(in the rows, 128 means zero)
Each named turn below is shown by a few rows before and after it. Which turns, in which order, take the first row of each later pair to the second? The first pair is answered.
M:
[112 123 111 129 137 126  98 121 108  81 106 115 126 123 107 113 119 133
 130] -> [106 129 120 132 132 129 108 119 109  86 107 115 127 101 104 107 121 139
 126]
[143  92 124 107 121 152 139 122 118  90 118  95 153 129  92 136 131 124
 131] -> [130 104 133 112 116 156 145 119 124 100 118  94 164 103  93 128 136 122
 120]
[120 125 143 138 111 112 109 122  95 156 131 110  95 173 124 181 135 143
 145] -> [ 95 149 167 144  99 120 128 116 104 176 133 110 113 113 123 162 144 145
 125]
[100 135 162 143 138 127 126 147 103 149 117 119 101  69 136 132 106 150
 118] -> [100 137 140 137 154 123  80 150 119 131 122 127 138 124 174 140 107  98
  97]
K:
[118 129 122 105 155 122  96 152 127 124 125 150 122 136 190 119  96 105
 104] -> [141  98 124 117 142 119 129 136  91  84 110 118  91 123 115 125  97 173
 131]
[141 124 139 145 120 119 133 108 123 112 141 105 153 148 101 139 141 111
 130] -> [139 139 149 135 112 128 159 109 141 151 150 125 140 122 109 129 149 114
 140]
[128 152 116 126 127 121 139 122 141 135 129 138 162 144 146  98 141 100
 118] -> [140 131 112 138 123 116 147 113 115  97 119 111 151 148 102 106 139 134
 127]
Y:
[ 97 135 149 153 122 128 138 135 126 173 147 107  78 152 126 176 128 144
 142] -> [ 95 159 144 136 102 150 158 117 170 179 155 133 129 114 140 142 155 119
 117]
[182 104  84 121 116 139 134 101 140  53 121 132 149 171 102 119 152 127
 142] -> [176 110  85 112 123 144 127 109 141  41 109 140 153 147 121  97 144 131
 127]
[ 63 129 135 131 148 127 127 128  91 137 103  48 110  97  79 117 104 157
  98] -> [ 74 131 127 137 123 128 152 102 112 167 135  46 128 124  52 144 138 135
 118]
[123 130 102 173 140 119  87 131  97  50  95  74 165 148  98 138 113 139
  82] -> [135 130  94 178 117 120 114 109 117  78 124  73 179 175  73 164 145 120
 100]
D:
[157 101 132 131 128 139 154 103 114 125 122 132 103 144  92 126 110 173
 164] -> [138 118 151 133 129 137 157 113 118 168 129 141  89 126 114 129 103 166
 166]
[154 118 138 131 111 137 104 131 157 153 127 124 144 142 134 127 147 103
 132] -> [164 107 131 133 112 136 102 126 144 125 119 113 145 151 116 127 144 115
 133]
[118 138 123 113 148 127  91 131 145  88 114 145 179 106 162  93 120 101
  88] -> [126 121 122 121 151 120  89 131 121  57 100 123 164 112 139  99 111 125
  93]
[117 108 129 130 153 102 120 127 104 157 146 123  65 192 157 139 102 101
 139] -> [121 116 122 122 148 108 122 122 127 166 155 138  85 196 171 133 112  80
 134]
V:
[150 139 140 106 110 147 187 118 162 148 137 150 127 112 141 106 137 117
 158] -> [140 131 147 123 110 143 181 109 142 102 117 123 143  79 115  94 132 140
 133]
[128 114 106 134 144  96 130 118 130  90 131 119 111 158 123 130 118 130
 114] -> [132 123 105 123 142 102 136 123 150 125 143 141 105 167 145 130 123 115
 125]
[119 122 150 142 138  96 104 151 108 165 138 119  91 173 148 156 106 126
 148] -> [109 147 159 128 131 112 122 153 138 192 141 144 103 124 174 127 114 117
 135]
[133 134 115 106 144 148 130 144 136 138 117 139  89 124 158 125 114 143
 118] -> [128 134 118 111 141 149 130 142 131 123 110 133  97 103 152 117 113 150
 108]

Between the rows of a pair lie two turns.
[141 104 103 136 135 118 114 123 130 123 113 100 120 176 125 145 109 117
 130] -> [120 136 136 136 116 132 158 121 145 177 119 111 111  95 123 127 120 131
 131] => M D
[115 151 118 134 130 154 144 158 132 175 135 154 130 133 180 142 108 100
 161] -> [135 130  94 150 110 153 148 117 132 115 142 121 183 164 120 155 141  93
 151] => K Y
[163  76  97 121 156 118 144 114  95 139 162 110  74 139 120 113 111 173
 204] -> [153  69  85 131 172 108  95 117  87 102 156  95 103 180 138 126 102 140
 178] => K K
[ 90 142 146 115 155 119 112 204 121 151 125 147  61  85 174 114  89 145
 109] -> [121 111 119 152 115  99 133 147 126 158 179 101 100 198  81 202 149 110
 149] => K Y
[ 89 158 146 154 131 132 133 137  91 129 110 101 132 139 117 116 125 159
 112] -> [ 83 165 147 156 132 131 127 137  96 139 116 103 140 143 122 118 126 146
 109] => D V
[121 129 103 137 109 125  80  99 138 102 153 154 214 186 126 145 155  87
  95] -> [139 112 105 128 121 111  83 119 124 142 161 165 149 235 131 178 138 105
 145] => D V
[137 155 153 144 147 143 102 159 106 105 111 120 164  95 161 145  96 100
 111] -> [140 164 162 133 136 151 128 160 119 138 118 136 151  72 165 136 101 108
 123] => K K
[111 142 125 144  99 122 104 127 146 111 165 107 205 163 115 170 154  73
 107] -> [117 149 144 120  89 151 155 131 138  82 127 124 177  45 102 100 142 150
 103] => K Y
[137 123 122 106 140 122 131 124 113 148 120 150 109 142 160 131 135 130
 151] -> [126 120 117 116 146 118 107 120 102 101 105 130 136 136 155 122 129 127
 123] => V K
[126 128 118 121 124 125 141 125 128 115 134 131 133 122 135 106 125 135
 113] -> [119 123 129 130 130 118 136 131 111 122 130 121 114 128 129 118 115 145
 120] => V D
[115 138 127 142 172  73 109 145  74 115 138 142  99 189 169 127  83 149
 118] -> [ 95 182 150 132 143  97 158 136 123 184 159 173 120 110 186  96 111 135
 107] => M D
[135 112 112 129 121 116 128 103 138 112 146 120 164 148 100 149 140 111
 120] -> [129 125 113 121 122 120 127 108 154 134 152 133 167 145 122 144 141  95
 115] => K K
[123 140 140 146 121  95  99 127 151  80 128 121 156 133  89 139 120 100
 115] -> [135 137 151 142 105 101 144 123 147 106 131 124 118 108  60 139 125 139
 146] => K V
[138 125 115 111 143 127 128 144 135 173 203 151 103 223 141 182 177 135
 168] -> [129 160 122  85 126 158 158 136 180 185 200 187 142 139 170 123 195 127
 137] => D V
[113 132 142  94 168 131 128 170 124 164  86 152  75  82 166 115  77 174
 122] -> [105 117 139 110 179 118 100 170  99 122  73 123  82  98 153 125  66 176
 106] => K M
[141 104 121 130 133 121 113 116 109  97 125  98 129 184 105 161 120 125
 129] -> [128 138 135 128 107 136 153  98 152 162 155 117 157 144 110 154 155  96
 125] => D Y
[149 119  98 116 144 130  79 127 142  91 134 148 161 199 166 128 119  86
 114] -> [141 129 155 122 127 131 161 143 113 179 133 150  58 107 125 127 108 178
 173] => M D
[118 110 135 122 104 155 151 144 114 120 107 105 110 112 133  90 122 166
 156] -> [128 101 111 115 120 148 110 146 120 100 111 112 130 176 160 104 119 127
 149] => M M
[134 137 133 101 117 148 131 113 163 119 150 137 157 125 143 108 160  93
  98] -> [129 110 152 129 126 126 130 119  99  90 127  89 104 116  90 130 134 159
 116] => K D
[127  99 141 156 157 125 105 164  64 101 102 121  59 173 141 168  94 150
 130] -> [111 152 157 122 141 159 141 171 130 173 115 183  79  89 203 114 110 123
 111] => V V
[131 134 111 137 121 131 138 128 106 137 128 141  85 115  93 148 121 163
 128] -> [125 128 100 144 134 123 105 128  99 106 122 129 104 144  98 156 117 146
 113] => K K
[146 118 139 118 130 115 136 132 109 168 135 135 104 170 114 176 120 161
 170] -> [ 99 139 146 147 139 108  86 124 107 133 127 104 177 149 131 168 120 113
 101] => M K
[119 142 154 154  78 211 144  83 130 146 140 116 145 104  91 149 166 111
 121] -> [112 136 142 162  96 199 100  87 123 121 136 103 167 142 106 164 158  82
 103] => K V
[116 136 133 129 142 114 106 139 117 120 107 116 126 135 135 133 119 102
 124] -> [132 133 131 129 118 119 142 120 130 142 126 117 128 136 103 145 145 106
 147] => M Y
[175 125 122  86 114 172 199 149 144 130 131 171  97 116 128  95 105 156
 157] -> [178 115 125  96 116 162 196 152 131 137 136 159  80 139 114 117 102 163
 171] => Y Y
[150  94 102 135 140 125 101 118 129  80 107 124 117 159 117 128 134 136
 139] -> [113 130 145 145 123 133 140 120 135 141 112 129 105  66 117 109 140 155
 133] => M D
[122 137 156 123 121 134 158 123 152 145 126 122 124  81 130 122 122 121
 122] -> [119 126 140 135 136 124 114 119 140 100 119 102 155 120 132 135 120  95
  99] => V M
[158 123 125 114 111 139 164 125 149 186 160 144  85 170 112 148 150 121
 157] -> [144 141 137 119  95 151 183 110 161 184 160 141 118 113 102 126 164 119
 133] => D M
[137 123 107 140 125 109 113 124 144 120 128 114 151 152 127 127 118  98
 117] -> [132 134 113 133 121 116 120 123 154 131 128 123 157 130 138 113 122  94
 110] => V V
[114 176 150 126 123 116 151 140  94 144 128 129 125  55  94 108 160 166
 121] -> [107 170 121 134 141 106  86 136 101  95 127 119 187 119 123 120 160 102
  80] => D K
[126 136 121 114 138 125  86 121 151 116 155 129 120 129 170  93 100 106
 108] -> [123 139 143 119 126 130 124 117 140 130 151 122  92  79 140  84 101 150
 122] => M M
[161 103  98  94 106 150 155 100 150  98 131 133 160 153 111 135 157 124
 150] -> [147 119 109  93 103 159 159 100 159 103 127 138 176 114 123 113 160 121
 131] => K V
[112 138 153 139 126 150 106 132 113 144 167 114  99 164 113 161 122 152
 131] -> [103 160 152 133 113 163 116 121 147 156 179 129 138 139 127 142 142 124
 111] => M D
[123 142 126 132 122 112 143 124 106 116 143 127 158 147 124 122 160 139
 116] -> [128 144 125 127 123 113 146 127 114 132 148 138 154 154 133 126 161 131
 123] => V V
[156 116 121 114 104 143 166 105 145 115 134 131 142 109 110 108 146 142
 138] -> [138 120 147 126 114 135 165 123 121 139 128 119 104  89 109 118 126 165
 146] => D D
[152 140 104  91 112 152 149 133 150 140 127 172 132 142 153 106 128 120
 143] -> [138 120 121 116 132 131 126 146  94  96  96 127  97 135 126 117  95 166
 140] => V Y
[139 117 133 166  96  88 137 116 123 165 142 128 121 152 129 153 139 144
 202] -> [104 141 155 179  88  96 139 105 129 156 134 114 164  80 127 126 144 138
 158] => M V
[103 149 145 154 114 121 132 120 124 144 163 103 132 112 100 159 146 158
 136] -> [ 98 158 142 151 122 119 110 126 137 159 171 116 141 137 131 166 143 127
 130] => V K
